In the data rows, the value 500 means zero.
What is the hidden score of each row? Scores go from 0 to 20, and 10 is about the middle. The score is a weighted sum of the row's numbers plus the product of two more (or one squared), each taken from its middle value.
array([556, 550, 544, 543, 531, 421, 424, 410, 417, 435, 548, 406, 421, 561, 543, 510, 555, 527,
       555, 426, 420, 400, 397, 541]) >> 12
array([611, 610, 609, 592, 604, 540, 533, 545, 525, 539, 610, 557, 558, 615, 601, 607, 585, 604,
       622, 540, 547, 540, 527, 604]) >> 13
array([632, 638, 633, 631, 620, 595, 603, 602, 590, 594, 625, 591, 592, 627, 623, 650, 626, 609,
       615, 596, 595, 589, 587, 612]) >> 7
array([430, 432, 429, 428, 421, 473, 458, 452, 465, 456, 419, 474, 468, 425, 437, 492, 435, 425,
       434, 473, 469, 476, 452, 445]) >> 13
array([628, 613, 625, 619, 625, 591, 590, 586, 589, 593, 613, 592, 601, 613, 617, 641, 617, 624,
       624, 582, 586, 588, 589, 633]) >> 10
array([363, 375, 358, 381, 376, 620, 598, 633, 606, 610, 377, 617, 607, 387, 367, 349, 389, 362,
       380, 611, 613, 602, 626, 367]) >> 16
array([557, 549, 574, 566, 573, 467, 444, 462, 455, 443, 566, 447, 475, 560, 571, 528, 581, 572,
       554, 434, 454, 447, 464, 568]) >> 9
array([580, 577, 573, 567, 573, 462, 458, 446, 460, 447, 571, 449, 465, 571, 571, 526, 558, 562,
       567, 446, 442, 461, 438, 567]) >> 9
array([602, 622, 620, 631, 627, 617, 587, 613, 606, 602, 622, 602, 596, 613, 631, 641, 633, 620,
       617, 597, 594, 599, 593, 624]) >> 10
array([394, 385, 401, 397, 395, 564, 555, 543, 554, 544, 398, 544, 551, 385, 398, 435, 380, 387,
       394, 546, 546, 549, 545, 394]) >> 7
array([448, 464, 464, 453, 468, 422, 430, 415, 412, 409, 461, 426, 417, 451, 454, 507, 453, 439,
       466, 418, 403, 409, 418, 472]) >> 6
array([407, 379, 389, 384, 389, 565, 582, 575, 576, 578, 381, 568, 582, 382, 388, 406, 382, 388,
       385, 569, 567, 556, 559, 401]) >> 10
array([384, 392, 392, 396, 406, 531, 530, 532, 539, 541, 406, 533, 518, 393, 394, 429, 405, 400,
       392, 555, 536, 530, 515, 396]) >> 10
array([414, 394, 402, 401, 415, 496, 502, 494, 480, 491, 412, 511, 501, 407, 410, 460, 408, 407,
       413, 506, 492, 489, 492, 398]) >> 11
array([475, 459, 461, 486, 469, 406, 409, 418, 414, 385, 470, 391, 397, 477, 463, 510, 464, 479,
       466, 403, 408, 406, 403, 470]) >> 4
array([617, 605, 613, 607, 605, 566, 560, 560, 573, 557, 604, 557, 557, 617, 623, 598, 607, 626,
       615, 548, 553, 552, 561, 614]) >> 11
array([616, 611, 616, 609, 615, 573, 578, 570, 573, 590, 616, 590, 572, 617, 605, 622, 607, 624,
       607, 570, 584, 580, 569, 620]) >> 10
array([404, 424, 399, 401, 420, 517, 523, 519, 506, 531, 397, 507, 510, 414, 414, 448, 407, 410,
       411, 524, 506, 504, 521, 410]) >> 11
array([454, 456, 455, 465, 458, 434, 438, 425, 436, 437, 452, 438, 422, 426, 446, 506, 440, 439,
       463, 433, 433, 415, 439, 453]) >> 5
array([511, 535, 542, 523, 521, 413, 399, 391, 402, 400, 534, 410, 393, 533, 543, 533, 519, 531,
       525, 404, 409, 392, 390, 529]) >> 9
array([356, 364, 343, 360, 354, 698, 727, 704, 701, 710, 351, 700, 710, 332, 362, 271, 362, 343,
       350, 700, 724, 712, 696, 341]) >> 13
array([483, 482, 487, 462, 470, 386, 404, 395, 402, 393, 467, 391, 394, 479, 469, 515, 474, 472,
       471, 401, 394, 395, 411, 493]) >> 10
array([618, 622, 621, 609, 635, 592, 601, 599, 604, 595, 608, 608, 582, 634, 629, 635, 618, 633,
       614, 597, 612, 585, 603, 613]) >> 9
array([509, 515, 512, 536, 515, 397, 384, 401, 408, 381, 525, 388, 394, 536, 514, 514, 528, 527,
       521, 389, 399, 402, 395, 519]) >> 6
array([408, 422, 411, 410, 419, 474, 454, 466, 480, 477, 420, 467, 475, 417, 411, 482, 416, 428,
       405, 472, 466, 466, 461, 416]) >> 8
array([330, 345, 342, 336, 340, 743, 712, 719, 726, 746, 333, 726, 727, 344, 327, 248, 336, 358,
       342, 714, 716, 733, 720, 335]) >> 18
array([450, 441, 456, 460, 458, 417, 408, 409, 420, 416, 453, 406, 415, 453, 455, 505, 469, 449,
       447, 417, 421, 426, 418, 458]) >> 5
array([400, 393, 390, 412, 394, 528, 546, 531, 541, 530, 404, 537, 540, 410, 410, 446, 397, 380,
       404, 531, 534, 546, 529, 402]) >> 7
array([436, 436, 435, 445, 430, 441, 453, 447, 460, 442, 434, 454, 444, 442, 439, 484, 427, 423,
       426, 437, 453, 445, 461, 446]) >> 8
array([407, 406, 416, 426, 413, 480, 490, 484, 489, 478, 423, 473, 478, 404, 429, 477, 430, 417,
       420, 471, 482, 489, 483, 415]) >> 5
array([438, 418, 425, 432, 435, 444, 468, 451, 452, 457, 430, 455, 454, 439, 432, 489, 432, 434,
       420, 444, 454, 451, 446, 430]) >> 7
array([474, 480, 469, 488, 485, 399, 413, 397, 390, 394, 479, 406, 393, 474, 473, 506, 490, 485,
       482, 397, 397, 412, 396, 472]) >> 8
array([419, 444, 415, 424, 438, 479, 459, 473, 474, 469, 429, 472, 473, 405, 413, 463, 437, 423,
       414, 476, 484, 462, 481, 419]) >> 6
array([570, 553, 560, 561, 558, 444, 442, 419, 457, 440, 559, 449, 445, 576, 565, 534, 544, 545,
       569, 444, 443, 446, 448, 568]) >> 11
array([556, 555, 553, 564, 558, 440, 454, 444, 432, 429, 555, 451, 448, 578, 578, 533, 575, 554,
       559, 443, 445, 446, 443, 557]) >> 13
array([363, 347, 374, 350, 360, 635, 637, 642, 617, 651, 365, 645, 642, 376, 370, 353, 363, 374,
       374, 642, 630, 638, 624, 360]) >> 16
array([363, 390, 359, 382, 363, 615, 603, 603, 616, 610, 385, 609, 597, 368, 373, 367, 370, 376,
       375, 602, 609, 616, 615, 367]) >> 10
array([437, 421, 442, 438, 447, 455, 430, 438, 432, 437, 444, 449, 439, 435, 443, 504, 426, 452,
       443, 440, 423, 432, 448, 434]) >> 8
array([453, 453, 450, 462, 452, 433, 420, 422, 429, 429, 460, 415, 423, 474, 458, 508, 466, 448,
       467, 402, 431, 410, 422, 452]) >> 5
array([595, 587, 587, 577, 573, 501, 505, 494, 497, 499, 579, 502, 496, 595, 590, 549, 593, 584,
       595, 498, 514, 493, 496, 595]) >> 12
array([604, 589, 585, 597, 577, 489, 497, 500, 488, 510, 604, 501, 513, 587, 582, 573, 587, 586,
       595, 507, 491, 504, 503, 577]) >> 11
array([551, 541, 541, 541, 538, 407, 422, 414, 431, 421, 544, 414, 406, 532, 535, 508, 534, 535,
       550, 413, 426, 421, 428, 535]) >> 7
array([407, 407, 398, 397, 405, 540, 512, 523, 505, 518, 405, 502, 497, 406, 401, 458, 388, 392,
       414, 506, 516, 513, 503, 408]) >> 3
array([394, 396, 398, 364, 391, 526, 523, 526, 533, 525, 395, 545, 532, 399, 409, 438, 401, 404,
       382, 536, 532, 528, 539, 397]) >> 15
array([455, 460, 480, 468, 484, 403, 410, 402, 412, 410, 470, 397, 393, 474, 462, 515, 460, 469,
       466, 409, 390, 398, 400, 465]) >> 2
array([607, 627, 608, 617, 619, 553, 569, 571, 576, 576, 615, 568, 580, 615, 607, 609, 611, 601,
       621, 560, 574, 550, 571, 631]) >> 5
array([494, 488, 497, 496, 492, 394, 388, 395, 397, 390, 479, 395, 398, 494, 489, 511, 502, 489,
       495, 374, 389, 405, 400, 506]) >> 10
array([483, 471, 469, 470, 470, 406, 399, 404, 429, 399, 492, 396, 410, 479, 479, 516, 482, 477,
       480, 405, 397, 394, 405, 474]) >> 7
array([551, 559, 567, 551, 566, 444, 445, 466, 446, 444, 568, 432, 446, 557, 569, 543, 569, 581,
       554, 440, 441, 441, 449, 546]) >> 10
array([365, 358, 354, 357, 373, 620, 623, 634, 626, 628, 379, 626, 636, 367, 386, 342, 355, 370,
       367, 623, 639, 607, 641, 364]) >> 11
array([611, 617, 628, 635, 611, 579, 581, 568, 582, 587, 613, 573, 570, 619, 605, 623, 616, 614,
       600, 582, 590, 595, 583, 618]) >> 7
array([578, 560, 546, 554, 543, 434, 438, 433, 436, 428, 563, 432, 435, 557, 552, 531, 542, 561,
       563, 438, 423, 433, 441, 549]) >> 10
array([485, 488, 490, 507, 504, 389, 401, 411, 395, 405, 492, 392, 395, 503, 497, 504, 501, 489,
       509, 384, 403, 390, 389, 490]) >> 6
array([403, 391, 383, 405, 379, 548, 554, 545, 548, 547, 413, 544, 541, 389, 384, 434, 407, 381,
       390, 537, 559, 554, 539, 382]) >> 7
array([412, 395, 407, 425, 412, 513, 501, 515, 492, 500, 410, 510, 513, 413, 408, 466, 404, 405,
       411, 482, 493, 501, 502, 421]) >> 7
array([384, 400, 399, 405, 389, 501, 507, 505, 495, 511, 409, 495, 507, 410, 403, 446, 432, 410,
       408, 506, 505, 495, 498, 403]) >> 14
array([461, 443, 455, 449, 439, 409, 427, 419, 411, 429, 459, 430, 437, 436, 437, 497, 451, 455,
       457, 428, 436, 426, 427, 465]) >> 11
array([624, 619, 618, 620, 626, 565, 554, 567, 559, 560, 631, 551, 555, 629, 613, 609, 626, 614,
       601, 574, 558, 568, 555, 615]) >> 8
array([587, 572, 585, 588, 579, 486, 489, 486, 493, 493, 600, 486, 489, 573, 589, 546, 581, 581,
       587, 476, 485, 478, 487, 577]) >> 9
array([567, 557, 561, 563, 577, 451, 446, 455, 442, 457, 576, 445, 429, 553, 561, 523, 554, 556,
       567, 443, 452, 440, 444, 553]) >> 7
array([624, 608, 616, 615, 603, 557, 537, 551, 569, 552, 610, 546, 546, 600, 582, 604, 618, 608,
       610, 546, 551, 540, 543, 604]) >> 9
array([357, 348, 349, 351, 346, 704, 691, 710, 700, 708, 345, 695, 715, 346, 340, 270, 350, 354,
       351, 699, 709, 702, 709, 342]) >> 14
array([582, 582, 583, 583, 573, 497, 475, 497, 497, 496, 580, 495, 493, 572, 587, 550, 588, 589,
       576, 499, 488, 481, 489, 584]) >> 14
array([363, 362, 370, 355, 359, 642, 638, 637, 639, 635, 357, 639, 628, 358, 371, 355, 384, 355,
       361, 633, 626, 630, 644, 366]) >> 15
array([554, 562, 558, 553, 559, 435, 431, 438, 438, 446, 556, 421, 439, 554, 566, 534, 556, 557,
       554, 442, 451, 428, 436, 560]) >> 6
array([525, 510, 513, 521, 518, 396, 375, 393, 389, 399, 522, 379, 405, 513, 518, 516, 516, 517,
       507, 392, 385, 411, 387, 524]) >> 9
array([529, 547, 545, 545, 540, 403, 410, 418, 413, 420, 547, 418, 418, 549, 542, 526, 544, 530,
       542, 407, 419, 419, 426, 563]) >> 7
array([420, 415, 420, 423, 424, 470, 471, 487, 479, 488, 423, 498, 479, 422, 407, 483, 416, 422,
       424, 494, 476, 476, 470, 423]) >> 10
array([527, 530, 537, 526, 514, 385, 401, 401, 401, 397, 519, 400, 415, 528, 534, 518, 533, 530,
       527, 423, 408, 398, 387, 514]) >> 13
array([572, 576, 567, 579, 562, 463, 471, 476, 467, 475, 568, 476, 473, 583, 571, 531, 580, 583,
       591, 471, 465, 475, 480, 590]) >> 13
array([613, 620, 622, 603, 600, 569, 551, 571, 564, 550, 629, 573, 571, 598, 618, 607, 599, 623,
       610, 563, 563, 579, 569, 618]) >> 16
array([439, 436, 448, 451, 425, 441, 440, 449, 448, 435, 438, 446, 441, 448, 449, 496, 434, 450,
       436, 440, 444, 429, 436, 445]) >> 11
array([617, 606, 596, 599, 606, 548, 538, 546, 542, 534, 613, 554, 562, 607, 592, 610, 605, 601,
       611, 541, 549, 542, 546, 593]) >> 10
array([412, 414, 404, 406, 426, 480, 501, 503, 515, 488, 415, 503, 485, 405, 421, 465, 418, 434,
       415, 490, 485, 486, 494, 404]) >> 10
array([608, 608, 608, 609, 621, 571, 587, 563, 592, 574, 606, 555, 562, 597, 621, 615, 616, 602,
       616, 578, 573, 577, 572, 611]) >> 3
array([533, 531, 528, 554, 535, 398, 419, 402, 420, 422, 545, 426, 414, 535, 545, 520, 536, 549,
       531, 406, 413, 415, 397, 539]) >> 13
array([550, 550, 537, 532, 530, 430, 419, 407, 431, 421, 537, 425, 411, 537, 546, 537, 543, 537,
       546, 411, 424, 421, 408, 553]) >> 11
array([518, 503, 517, 526, 518, 387, 394, 393, 383, 399, 514, 374, 375, 509, 515, 508, 517, 512,
       500, 396, 399, 395, 392, 506]) >> 5
array([471, 467, 464, 459, 472, 408, 408, 423, 429, 408, 444, 434, 407, 457, 444, 496, 455, 450,
       467, 410, 415, 405, 402, 464]) >> 13
array([601, 611, 621, 602, 597, 577, 567, 570, 555, 558, 610, 557, 567, 601, 614, 613, 610, 612,
       610, 564, 549, 554, 554, 609]) >> 10
array([605, 612, 622, 607, 613, 529, 543, 548, 532, 545, 606, 539, 544, 608, 609, 588, 615, 596,
       614, 528, 557, 533, 535, 611]) >> 7
array([451, 476, 462, 451, 458, 407, 403, 405, 413, 402, 441, 422, 410, 451, 462, 493, 463, 479,
       455, 421, 427, 423, 413, 445]) >> 15
array([390, 373, 395, 391, 392, 557, 568, 544, 563, 558, 378, 569, 567, 393, 382, 413, 383, 390,
       385, 562, 564, 566, 560, 384]) >> 14
array([609, 592, 594, 592, 591, 524, 520, 524, 534, 522, 581, 523, 523, 577, 592, 586, 594, 588,
       591, 525, 537, 526, 519, 607]) >> 13
array([380, 378, 371, 365, 369, 605, 592, 619, 626, 618, 367, 601, 623, 370, 383, 370, 384, 371,
       376, 602, 604, 619, 609, 362]) >> 14
array([372, 361, 374, 388, 378, 591, 598, 592, 599, 586, 401, 583, 595, 381, 367, 386, 369, 382,
       361, 595, 588, 585, 591, 368]) >> 5
array([511, 503, 502, 503, 523, 383, 394, 391, 386, 385, 510, 385, 391, 502, 498, 510, 516, 511,
       501, 392, 397, 389, 392, 508]) >> 6
array([462, 489, 477, 482, 462, 395, 389, 397, 397, 381, 479, 400, 413, 492, 485, 518, 476, 483,
       477, 408, 402, 393, 381, 494]) >> 10
array([593, 596, 586, 596, 587, 522, 514, 507, 523, 522, 603, 510, 527, 599, 589, 563, 600, 590,
       616, 521, 517, 505, 510, 596]) >> 8
array([394, 401, 387, 389, 380, 567, 586, 576, 584, 558, 390, 578, 555, 380, 395, 401, 377, 382,
       381, 558, 579, 564, 573, 377]) >> 11
array([351, 341, 351, 346, 354, 681, 690, 703, 693, 690, 351, 693, 681, 340, 351, 276, 349, 345,
       351, 683, 686, 704, 698, 348]) >> 14
array([565, 600, 575, 564, 586, 456, 467, 487, 452, 477, 561, 478, 483, 571, 585, 538, 572, 560,
       580, 485, 464, 450, 479, 581]) >> 13
array([522, 525, 527, 540, 549, 406, 405, 405, 402, 421, 551, 426, 424, 536, 520, 518, 546, 537,
       533, 414, 411, 409, 414, 533]) >> 13
array([470, 489, 478, 487, 492, 410, 391, 403, 389, 392, 478, 421, 395, 490, 473, 511, 481, 479,
       472, 383, 389, 388, 390, 480]) >> 11
array([610, 599, 600, 607, 600, 538, 547, 539, 520, 539, 606, 538, 529, 594, 612, 593, 603, 606,
       618, 527, 527, 541, 548, 589]) >> 10
array([533, 545, 539, 540, 535, 401, 412, 428, 416, 428, 530, 422, 420, 531, 542, 508, 550, 543,
       538, 402, 417, 419, 421, 524]) >> 14
array([590, 569, 566, 586, 571, 462, 470, 462, 467, 465, 584, 474, 473, 576, 586, 542, 589, 577,
       575, 465, 459, 477, 479, 575]) >> 14
array([612, 622, 614, 615, 629, 584, 576, 582, 581, 578, 609, 580, 589, 635, 612, 635, 606, 617,
       614, 577, 572, 586, 593, 616]) >> 6
array([603, 605, 611, 599, 609, 526, 542, 533, 525, 529, 594, 538, 535, 608, 609, 596, 591, 604,
       611, 527, 527, 529, 524, 604]) >> 11
array([552, 563, 552, 565, 561, 459, 432, 442, 438, 432, 558, 429, 435, 572, 547, 521, 543, 564,
       564, 448, 452, 430, 427, 564]) >> 4
array([589, 590, 597, 599, 579, 515, 501, 519, 495, 515, 585, 497, 506, 588, 605, 557, 602, 588,
       581, 516, 507, 494, 508, 593]) >> 13
array([387, 392, 386, 381, 372, 553, 561, 562, 545, 554, 372, 585, 553, 392, 394, 426, 399, 388,
       374, 546, 570, 551, 545, 413]) >> 18
array([581, 575, 566, 566, 560, 438, 434, 445, 443, 447, 571, 453, 444, 560, 565, 532, 556, 565,
       568, 439, 452, 440, 453, 581]) >> 12
array([410, 409, 396, 399, 388, 529, 512, 503, 521, 529, 416, 500, 510, 413, 400, 466, 397, 417,
       405, 511, 518, 507, 531, 393]) >> 5
array([509, 530, 515, 529, 517, 399, 405, 390, 402, 394, 531, 392, 407, 524, 528, 513, 508, 517,
       523, 402, 414, 393, 406, 538]) >> 3
array([620, 620, 620, 621, 624, 560, 568, 557, 580, 564, 613, 572, 582, 602, 639, 606, 637, 614,
       595, 578, 563, 588, 574, 613]) >> 13
array([364, 345, 344, 349, 337, 705, 708, 712, 700, 708, 341, 714, 695, 346, 350, 264, 331, 344,
       345, 715, 701, 712, 704, 358]) >> 18
array([491, 484, 466, 468, 470, 397, 406, 373, 392, 399, 484, 398, 386, 482, 465, 520, 468, 472,
       477, 407, 397, 380, 404, 479]) >> 6
array([364, 397, 373, 366, 375, 593, 580, 596, 588, 590, 388, 582, 591, 373, 386, 395, 389, 376,
       390, 569, 591, 591, 591, 377]) >> 11
array([603, 602, 591, 593, 604, 542, 531, 521, 523, 527, 598, 531, 532, 593, 616, 571, 594, 589,
       595, 523, 520, 523, 538, 611]) >> 11
array([628, 616, 615, 618, 620, 603, 604, 595, 595, 590, 619, 592, 601, 627, 605, 650, 607, 627,
       606, 597, 611, 599, 608, 649]) >> 8
array([442, 441, 433, 446, 450, 435, 428, 426, 432, 421, 457, 432, 433, 442, 446, 498, 450, 459,
       456, 429, 430, 438, 436, 441]) >> 6
array([388, 396, 396, 375, 388, 574, 583, 581, 567, 568, 387, 576, 579, 380, 382, 401, 386, 373,
       386, 581, 575, 575, 574, 389]) >> 11
array([525, 519, 533, 536, 554, 412, 400, 397, 414, 403, 528, 409, 410, 537, 526, 519, 541, 510,
       536, 399, 416, 404, 399, 532]) >> 4
array([601, 610, 602, 621, 615, 556, 546, 548, 545, 537, 609, 549, 541, 600, 615, 597, 611, 615,
       600, 557, 534, 565, 550, 609]) >> 10
array([445, 459, 451, 438, 453, 418, 432, 422, 412, 425, 447, 422, 424, 439, 451, 511, 447, 437,
       449, 412, 438, 433, 427, 458]) >> 4
array([565, 555, 542, 551, 556, 436, 440, 413, 434, 429, 574, 414, 430, 567, 554, 521, 547, 561,
       563, 428, 446, 435, 427, 556]) >> 3
array([602, 580, 609, 588, 600, 515, 496, 506, 508, 524, 589, 520, 519, 604, 603, 559, 585, 598,
       585, 517, 521, 517, 519, 596]) >> 12
array([444, 412, 435, 435, 422, 441, 432, 452, 446, 441, 436, 455, 442, 434, 435, 493, 428, 455,
       437, 458, 439, 458, 450, 434]) >> 13
array([601, 594, 580, 592, 596, 504, 484, 513, 497, 511, 574, 494, 487, 588, 582, 553, 574, 591,
       587, 513, 480, 507, 507, 601]) >> 10
array([625, 629, 609, 625, 618, 605, 591, 597, 576, 580, 611, 581, 579, 604, 626, 652, 635, 628,
       618, 590, 598, 595, 601, 614]) >> 8
array([583, 587, 573, 579, 563, 482, 466, 459, 484, 463, 576, 466, 464, 585, 562, 529, 573, 574,
       573, 452, 462, 460, 477, 581]) >> 10
array([492, 478, 475, 475, 480, 396, 408, 409, 405, 405, 497, 412, 388, 483, 489, 521, 479, 492,
       483, 401, 388, 395, 389, 496]) >> 12
array([597, 592, 598, 580, 578, 495, 496, 490, 488, 506, 583, 494, 496, 596, 590, 539, 584, 595,
       591, 486, 488, 501, 491, 600]) >> 13
array([409, 401, 410, 394, 404, 545, 545, 550, 548, 530, 400, 540, 542, 384, 400, 432, 399, 399,
       399, 541, 524, 541, 537, 381]) >> 11
array([359, 356, 349, 365, 336, 647, 658, 668, 672, 675, 361, 669, 675, 353, 361, 307, 353, 359,
       368, 671, 680, 686, 665, 370]) >> 15
array([374, 377, 401, 378, 397, 584, 578, 581, 581, 587, 376, 569, 578, 389, 377, 392, 377, 387,
       382, 580, 579, 579, 577, 370]) >> 6
array([483, 486, 491, 474, 482, 394, 382, 384, 401, 392, 491, 402, 405, 472, 479, 528, 489, 500,
       481, 373, 396, 397, 384, 489]) >> 10
array([422, 426, 422, 414, 426, 463, 491, 478, 483, 491, 432, 477, 469, 412, 413, 476, 418, 423,
       423, 485, 495, 477, 479, 416]) >> 3
array([537, 548, 560, 581, 560, 435, 431, 429, 451, 438, 568, 442, 433, 555, 558, 529, 557, 576,
       554, 448, 437, 438, 423, 555]) >> 8
array([503, 512, 501, 504, 502, 381, 402, 386, 401, 393, 508, 385, 384, 521, 500, 511, 495, 515,
       500, 400, 405, 377, 399, 498]) >> 4
array([531, 536, 538, 537, 547, 422, 415, 406, 425, 428, 542, 419, 413, 532, 542, 531, 545, 553,
       536, 403, 421, 407, 422, 549]) >> 9
array([617, 612, 615, 620, 602, 573, 579, 589, 571, 578, 609, 585, 585, 622, 613, 630, 621, 603,
       609, 565, 593, 577, 584, 606]) >> 10
array([467, 509, 483, 491, 486, 390, 409, 391, 399, 380, 503, 394, 393, 514, 501, 500, 497, 493,
       494, 393, 394, 381, 370, 515]) >> 9
array([613, 617, 612, 604, 625, 574, 589, 574, 584, 582, 614, 576, 578, 628, 612, 613, 620, 607,
       612, 574, 571, 565, 573, 618]) >> 8
array([384, 373, 364, 369, 362, 617, 631, 630, 640, 618, 365, 623, 628, 363, 369, 370, 369, 363,
       371, 633, 615, 619, 619, 372]) >> 13
array([571, 568, 557, 549, 547, 435, 435, 445, 450, 443, 560, 442, 435, 558, 563, 530, 561, 566,
       552, 440, 439, 442, 433, 562]) >> 13
array([497, 493, 500, 485, 491, 402, 383, 389, 379, 392, 498, 384, 399, 491, 486, 496, 479, 504,
       494, 392, 385, 401, 380, 492]) >> 8
array([409, 406, 407, 390, 422, 496, 504, 505, 506, 498, 409, 509, 504, 402, 425, 458, 420, 401,
       412, 504, 491, 496, 505, 404]) >> 11
array([602, 589, 599, 614, 589, 531, 535, 512, 528, 534, 607, 530, 530, 614, 616, 582, 611, 608,
       602, 532, 541, 524, 528, 596]) >> 11
array([499, 497, 488, 486, 487, 400, 388, 387, 408, 396, 498, 383, 388, 465, 493, 516, 494, 476,
       482, 386, 386, 399, 398, 501]) >> 6
array([370, 379, 377, 383, 369, 605, 617, 620, 602, 605, 369, 634, 624, 369, 372, 360, 385, 365,
       379, 628, 613, 614, 617, 375]) >> 17
array([612, 606, 621, 616, 615, 566, 582, 582, 572, 597, 622, 578, 580, 607, 615, 629, 606, 612,
       602, 595, 567, 590, 581, 612]) >> 9
array([599, 577, 598, 599, 607, 501, 515, 517, 522, 517, 605, 521, 504, 594, 586, 569, 601, 599,
       598, 512, 524, 511, 516, 593]) >> 7
array([620, 613, 628, 605, 607, 598, 596, 592, 586, 593, 613, 588, 571, 635, 630, 620, 617, 639,
       619, 569, 579, 585, 584, 613]) >> 12
array([426, 423, 416, 426, 424, 476, 472, 482, 481, 488, 418, 473, 489, 418, 412, 460, 415, 425,
       421, 474, 497, 496, 482, 395]) >> 5
array([459, 439, 456, 452, 458, 426, 421, 426, 420, 422, 433, 429, 412, 448, 433, 514, 462, 449,
       457, 435, 419, 410, 433, 450]) >> 9
array([458, 452, 464, 468, 477, 407, 406, 399, 393, 407, 462, 393, 416, 446, 459, 509, 458, 463,
       461, 407, 419, 416, 430, 459]) >> 1
array([358, 348, 355, 353, 358, 698, 693, 701, 704, 693, 356, 704, 705, 363, 350, 281, 349, 347,
       349, 713, 700, 710, 694, 357]) >> 15
array([529, 529, 535, 524, 530, 408, 404, 405, 394, 419, 549, 396, 403, 547, 533, 510, 544, 538,
       539, 414, 398, 401, 386, 539]) >> 16
array([505, 499, 499, 503, 486, 376, 378, 378, 373, 378, 501, 381, 385, 493, 504, 498, 513, 508,
       500, 387, 387, 384, 394, 497]) >> 11
